-233 19 -143 159
190 74 638 141
-267 -116 84 43
-177 -159 399 -210
->
19 -143
74 638

0 409 -33 742
-182 616 621 308
0 28 236 564
0 659 403 0
->
409 -33
616 621

-689 -38 103 -740 301
100 43 -646 -389 -376
-518 482 282 -99 589
->
-38 103
43 -646

-61 -354 -148 311 -162
389 -654 -318 278 157
-199 180 104 -216 715
->
-354 -148
-654 -318

580 221 -432
-436 658 124
-318 -597 353
148 -308 -22
-724 -553 607
->
221 -432
658 124

-364 52 -69 -124
281 53 -43 -129
-752 -128 76 -6
-438 69 -17 -58
-783 -74 63 -20
->
52 -69
53 -43
---
86 -630 -445 217 472
213 -205 -260 -25 -43
->
472 -25

-651 -549 614 -563 723
-723 576 180 -247 274
->
723 -247

-130 433 -244 -331
-418 106 -431 -465
-444 684 -428 -577
-608 196 -655 -553
->
-331 -431 684 -608

817 37
-78 92
-173 555
269 -605
-856 -14
->
37 -78

283 268 -731 -450 -85
-152 -78 610 516 -196
174 -398 -636 112 -144
->
-85 516 -636

36 -127 133
684 319 500
405 302 120
-423 -431 -145
-134 498 -389
->
133 319 405

-51 759 -65 703
23 -618 25 -532
-10 225 -16 208
6 -125 13 -112
->
703 25 225 6

327 -500 118 -329 67
697 -662 1 -568 -159
-519 547 -74 466 62
32 2 113 -106 20
-343 380 43 500 205
->
67 -568 -74 2 -343
